In the data rows, zero lies at 4.5, halfway between 4 and 5.
Some points, one per row:
c(5, 4, 6, 4, 4, 4, 2, 5, 3, 3, 4, 6, 5, 5, 4, 2)
c(3, 1, 8, 4, 9, 6, 7, 5, 2, 5, 8, 7, 2, 5, 6, 6)
c(5, 5, 4, 3, 1, 7, 3, 6, 4, 4, 2, 4, 2, 4, 5, 3)
c(3, 4, 5, 2, 6, 2, 4, 5, 6, 6, 9, 7, 4, 1, 4, 7)
c(2, 5, 4, 4, 6, 5, 3, 6, 3, 5, 3, 4, 7, 3, 7, 4)
c(5, 4, 2, 6, 2, 5, 4, 4, 6, 3, 1, 8, 6, 8, 4, 0)
c(7, 3, 4, 5, 3, 5, 3, 5, 6, 4, 5, 6, 4, 5, 2, 2)
c(5, 8, 2, 4, 0, 5, 5, 3, 6, 4, 6, 6, 6, 7, 3, 5)
c(7, 4, 2, 6, 3, 3, 5, 5, 6, 4, 5, 4, 3, 8, 6, 2)
c(5, 5, 5, 6, 4, 4, 7, 4, 3, 5, 3, 6, 6, 4, 4, 5)
c(0, 3, 7, 7, 8, 7, 3, 4, 9, 6, 4, 5, 1, 3, 6, 3)
c(3, 6, 4, 6, 5, 4, 5, 5, 7, 4, 4, 4, 5, 3, 6, 6)
c(5, 2, 8, 3, 9, 3, 4, 3, 4, 5, 7, 2, 2, 2, 5, 6)
c(7, 8, 3, 4, 3, 3, 2, 3, 7, 3, 0, 3, 7, 5, 5, 2)
c(1, 5, 4, 3, 9, 4, 4, 5, 5, 5, 9, 5, 4, 1, 4, 7)
c(5, 4, 5, 5, 4, 3, 2, 4, 4, 5, 4, 6, 3, 6, 7, 2)
c(5, 4, 7, 7, 8, 3, 8, 6, 6, 6, 4, 3, 3, 1, 6, 8)
c(7, 7, 5, 2, 8, 5, 6, 4, 3, 7, 9, 2, 3, 1, 6, 9)
c(6, 2, 5, 3, 6, 4, 8, 5, 2, 5, 5, 5, 1, 4, 4, 8)
c(3, 5, 8, 5, 6, 7, 6, 6, 4, 5, 6, 8, 3, 0, 4, 5)
c(4, 3, 5, 7, 5, 5, 1, 2, 3, 3, 5, 3, 3, 0, 6, 9)
c(5, 6, 4, 4, 4, 5, 3, 4, 4, 4, 5, 4, 6, 5, 4, 2)
c(4, 5, 5, 3, 2, 5, 3, 4, 6, 6, 4, 3, 4, 7, 6, 3)
c(3, 5, 6, 6, 3, 6, 2, 3, 3, 6, 3, 4, 4, 6, 4, 4)
c(6, 3, 5, 3, 5, 6, 5, 6, 3, 6, 7, 6, 7, 3, 3, 3)
c(4, 5, 5, 3, 9, 3, 7, 3, 2, 6, 6, 5, 4, 5, 4, 7)
c(6, 4, 3, 6, 4, 3, 4, 5, 6, 4, 1, 6, 7, 4, 5, 3)
c(4, 5, 6, 7, 6, 3, 6, 5, 3, 2, 8, 5, 5, 4, 5, 7)
c(6, 3, 5, 4, 9, 3, 6, 3, 3, 5, 7, 3, 2, 2, 5, 7)
c(5, 2, 6, 3, 8, 5, 6, 4, 4, 6, 8, 3, 1, 2, 5, 9)
c(4, 5, 5, 2, 5, 3, 4, 2, 4, 3, 7, 3, 3, 6, 5, 6)
c(8, 4, 4, 5, 2, 7, 5, 6, 5, 3, 4, 7, 6, 7, 3, 1)
c(4, 5, 3, 4, 4, 5, 5, 6, 5, 5, 3, 4, 9, 2, 2, 1)
c(4, 5, 4, 5, 3, 5, 3, 4, 2, 3, 5, 3, 4, 1, 5, 7)
c(3, 3, 7, 3, 6, 5, 7, 4, 4, 4, 4, 7, 6, 4, 4, 4)
c(6, 4, 6, 4, 5, 3, 3, 4, 6, 3, 4, 4, 4, 6, 5, 6)
Then 16 other points, each followed by its number:
c(2, 4, 4, 5, 5, 5, 3, 2, 6, 5, 4, 4, 5, 5, 5, 5) 0
c(4, 4, 6, 4, 5, 3, 4, 4, 5, 4, 4, 3, 3, 8, 5, 3) 1
c(4, 7, 2, 2, 4, 4, 5, 4, 4, 4, 3, 3, 5, 3, 6, 6) 2
c(2, 8, 6, 4, 7, 5, 2, 5, 5, 5, 8, 3, 6, 5, 6, 3) 3
c(6, 6, 3, 5, 9, 8, 8, 2, 7, 4, 6, 5, 2, 2, 6, 9) 4
c(6, 5, 3, 4, 3, 3, 2, 6, 6, 5, 1, 4, 4, 6, 2, 0) 5
c(4, 1, 7, 5, 4, 5, 3, 6, 5, 5, 5, 3, 2, 5, 4, 2) 6
c(5, 6, 5, 4, 3, 5, 3, 6, 9, 5, 3, 6, 6, 6, 4, 2) 7
c(6, 3, 5, 2, 7, 4, 2, 4, 4, 8, 6, 4, 3, 4, 4, 6) 8
c(3, 6, 4, 7, 2, 6, 6, 4, 7, 4, 4, 5, 5, 7, 3, 4) 9
c(1, 9, 0, 5, 6, 5, 5, 7, 5, 5, 2, 4, 0, 6, 2, 5) 10
c(3, 2, 5, 3, 6, 3, 5, 3, 3, 5, 6, 3, 4, 5, 4, 3) 11
c(5, 5, 7, 5, 1, 6, 6, 1, 4, 4, 2, 6, 5, 4, 5, 2) 12
c(7, 2, 5, 3, 2, 7, 5, 4, 7, 6, 5, 4, 2, 7, 6, 6) 13
c(4, 5, 3, 2, 2, 5, 2, 3, 6, 3, 5, 5, 4, 3, 5, 5) 14
c(5, 5, 2, 3, 4, 5, 3, 5, 4, 3, 2, 5, 5, 7, 4, 4) 15
Which of these numbered points is nearest to each point below, looking only along the 4 directions in which the first points spread most? Its number follows each.
c(3, 4, 2, 6, 1, 5, 6, 5, 5, 4, 4, 5, 4, 4, 4, 3) > 9
c(4, 3, 3, 5, 3, 4, 3, 4, 6, 3, 3, 4, 4, 6, 5, 3) > 12
c(5, 7, 6, 4, 3, 3, 7, 3, 6, 4, 4, 0, 3, 5, 4, 2) > 14
c(6, 5, 2, 5, 1, 4, 1, 3, 7, 4, 1, 6, 8, 6, 4, 2) > 5
c(5, 6, 4, 5, 4, 5, 4, 2, 5, 3, 2, 3, 5, 4, 5, 9) > 2
c(2, 6, 4, 4, 7, 6, 6, 3, 3, 6, 8, 5, 3, 2, 6, 8) > 4
c(4, 5, 5, 2, 7, 5, 5, 3, 6, 3, 5, 5, 2, 4, 4, 7) > 8
c(4, 2, 5, 3, 5, 7, 5, 4, 3, 5, 6, 5, 5, 6, 4, 4) > 11
c(6, 7, 3, 4, 2, 7, 4, 5, 5, 6, 4, 4, 8, 5, 7, 4) > 15
Now 16 new points, numbered from 0 again:
c(5, 5, 6, 6, 9, 3, 7, 4, 2, 5, 5, 7, 0, 1, 5, 6) 0
c(5, 4, 4, 4, 7, 4, 5, 5, 3, 3, 6, 3, 4, 1, 5, 6) 1
c(3, 2, 2, 6, 0, 4, 4, 5, 5, 2, 0, 5, 3, 7, 3, 2) 2
c(0, 9, 7, 0, 0, 1, 0, 3, 0, 0, 9, 7, 6, 9, 4, 9) 3
c(6, 3, 5, 1, 4, 5, 5, 6, 3, 4, 5, 2, 4, 5, 5, 4) 4
c(7, 4, 2, 6, 4, 4, 3, 6, 6, 5, 4, 3, 7, 6, 5, 5) 5
c(4, 4, 6, 3, 1, 4, 3, 5, 6, 4, 3, 5, 4, 4, 4, 3) 6
c(5, 5, 3, 5, 1, 3, 4, 4, 8, 3, 0, 5, 6, 8, 5, 0) 7
c(3, 4, 6, 5, 7, 4, 7, 5, 5, 4, 6, 4, 3, 6, 5, 9) 8
c(6, 5, 6, 5, 9, 2, 5, 4, 1, 4, 9, 3, 2, 1, 4, 7) 9
c(5, 3, 5, 6, 6, 5, 2, 4, 2, 2, 8, 3, 3, 2, 3, 4) 10
c(6, 5, 4, 6, 2, 3, 5, 6, 5, 2, 3, 3, 4, 6, 7, 3) 11
c(5, 3, 7, 3, 6, 4, 6, 3, 3, 5, 3, 5, 4, 6, 5, 6) 12
c(7, 4, 8, 6, 4, 3, 5, 4, 4, 4, 4, 6, 4, 8, 8, 2) 13
c(4, 3, 3, 5, 5, 5, 7, 6, 2, 6, 5, 4, 3, 5, 4, 5) 14
c(5, 5, 6, 3, 8, 8, 8, 6, 3, 4, 7, 1, 4, 1, 2, 9) 15
Which of these numbered points is nearest to each point below, looking only along the 4 directions in which the first points spread most? Its number follows each.
c(4, 3, 8, 4, 8, 4, 7, 6, 6, 6, 7, 5, 2, 2, 5, 8) > 0
c(5, 4, 5, 3, 8, 5, 8, 4, 4, 5, 4, 4, 1, 3, 6, 9) > 8
c(2, 4, 3, 3, 2, 5, 3, 6, 7, 5, 3, 6, 4, 5, 4, 3) > 6
c(5, 5, 5, 2, 9, 6, 7, 5, 5, 6, 9, 3, 4, 0, 3, 7) > 15
c(4, 5, 3, 1, 7, 6, 6, 4, 5, 5, 6, 4, 5, 3, 3, 7) > 1
c(3, 5, 4, 5, 3, 5, 4, 5, 6, 4, 4, 5, 5, 6, 5, 4) > 6
c(4, 4, 5, 6, 9, 4, 8, 5, 2, 5, 9, 1, 0, 2, 4, 9) > 9
c(4, 4, 6, 6, 6, 3, 7, 5, 4, 5, 3, 4, 3, 4, 7, 6) > 10
c(8, 3, 3, 4, 2, 3, 2, 4, 5, 3, 0, 8, 6, 6, 4, 4) > 2
